In the rows, zero is written as 128.
First come named turns, each shown by rows before and after it. For each pair of rows after them, which turns, in which order, take the first row to the second? The first pair is done for you.
J_522 (before |-> after):
[138 128 139 120  95 137  81 136 131 111 135 106 169 158 140 136 120 124
  99 145 144 139 127 111 112] |-> [158 115 131  94 129 137 132 126 133 104 135 117 166 169 150  91 119 122
 107 120 117 121 113 119 129]
[112 136 118 132 125 100 135 137 135 137 117 131 130 137 142 142  99 132
 201 123 134 142 121 148 110] |-> [116 158 111 131 123 110 108 157 142 130 115 133 130 149 155 148 102 128
 182 133 154 131 133 140 109]
[117 154 130 123 149 144 120 132 121 118 134 143 138 127 150  89 116 133
  84 134 130 120 108 120 112] |-> [115 123 138 135 151 127 157 105 115 131 133 138 130 114 134  89 109 145
 113 119 102 130  98 118 116]
[135 121 133 112 134 108 129 140 144 141 133 142 130 124 132 118 119 132
 136 129 128 119 100 130 112] |-> [128 119 127 121 125 100 119 128 135 148 133 143 126 119 125 132 124 135
 147 132 125 118 106 131 104]
J_341 (before |-> after):
[113 125 106 144 103 110 131 107 121 152 122 107 130 111 118 144 129 109
 141 145 124 144 131 139 127] |-> [126 128  95 133  99 106 117 122 131 146 113 104 126 121 120 153 131  98
 146 145 128 140 128 141 132]
[117 122 105 143 112 113 104 110  95 147 106 135 124 119 141 157 114 114
 144 124 137 154  89 140  76] |-> [133 127  94 117 105 114 103 135 115 134  95 142 122 135 158 156 118  91
 150 126 152 142  97 144  98]
[145  84 102 152 136 156 148 131 134 107 104 130 160 141 131 113  98  85
 130 121  98 105 139 138 156] |-> [129  73 122 174 138 153 152 111 124 125 119 121 164 123 114 116  85 105
 126 123  85 121 133 140 140]
J_294 (before |-> after):
[142 107 121  91 154  96 169 123 132 138 134 142 108 125 124  93 112 125
 157 112  94 116 102 132 135] |-> [170 131  95 112 111 130 122 159 137 105 111 127 132 146 130 153 142  95
 146 135 151 119 165 135 163]
[132 118 126 125 131 119 124 140 149 129 127 108 127 134 116 126 133 114
 159 113 124 127 136 127 143] |-> [123 134 127 128 124 124 100 151 144 136 136 111 128 142 119 134 136 114
 131 124 141 131 120 116 133]
[144 180  94  92 126 146  73 162 136 138 118 131 123 176 154 128 137 109
  94 145 185 110 101 125 111] |-> [148 105 111  77 175 111 166 105 135 151 124 146 104 153 135  62 110 128
 140 102 106 110  62 133 119]
Now pairs of rows:
Between the rows of a pair lie 2 to 3 turns.
[ 96 152 133 146  98  92  98 117 114 147 141 119 120 120 129 150 125 139
 125 150 141 161 139 136  90] |-> [105 168 124 135  99 107  82 141 116 138 137 122 129 122 142 151 126 131
 109 158 152 151 142 132  95] | J_294, J_522
[143 136 139  99 139 160 142 129 131  92 139 156 129 118 158  80 128  98
 126  99 111 123  81 144 167] |-> [134 160 142 104 137 162 118 145 124  92 142 160 131 118 162  80 129  97
 104 105 126 122  76 140 154] | J_294, J_294
[166 109 137 113 112 111 133 147 142 144 123 142 129 131 149 123 120 122
 178 134 129 130 134 150 128] |-> [146 102 155 139 123 109 152 115 125 152 132 126 133 111 140 122 113 145
 173 132 107 144 126 145 117] | J_341, J_341, J_341
[134 128 123 109 152  76 139 148 152 148 137 148 102 113 125  92 110 141
 144 126 105 115  74 130 125] |-> [121 139 121 142 100  91  75 166 141 145 129 123 115 111 117 174 121 134
 141 149 159 135 123 137 122] | J_522, J_294, J_294
[119  95 123 145 109 101 117 111 135 155 133 111 105 116 109 156 124 141
 194 132 127 155 145 148 110] |-> [101 109 131 138 122  98 107 119 133 170 141 119  95 114 111 150 116 156
 176 141 121 155 118 140  94] | J_294, J_294
[120 146 106 153  98 138  92 105 156 149 124 117 132 127 113 174 155 129
  88 135 149 130 165 127 151] |-> [114 112 119 134 144 118 163  65 154 166 136 138 115 111 114 114 130 149
 111 103  91 115 121 129 134] | J_522, J_294, J_522
[ 85 127 116 154  98  92  75 101 135 174 147 105 111 127 106 167 117 139
 164 158 136 190 133 110 108] |-> [146  89 101  73 133  94 148 113 172 144 124 137 113 159 134  94 122 106
 215 115 105 141 123 128 158] | J_341, J_522, J_522
[137  73 149 128 117  92 122 105 124 141 137 130  87 123 121 134 115 136
 157 127 103 139 120 125 134] |-> [138 122 136  93 138 105 111 151 135 139 137 145  92 138 154  94 117 127
 101 135 125 112  89 112 129] | J_294, J_522, J_294
[151 155 120  99 145 159 143 120 156  75 117 138 136 141 130  96 116 115
 128 109 142  92 149 130 151] |-> [131 116 134 114 158 130 165  79 145 102 132 127 119 111 110  83  98 143
 152  94 102 114 125 131 127] | J_294, J_522
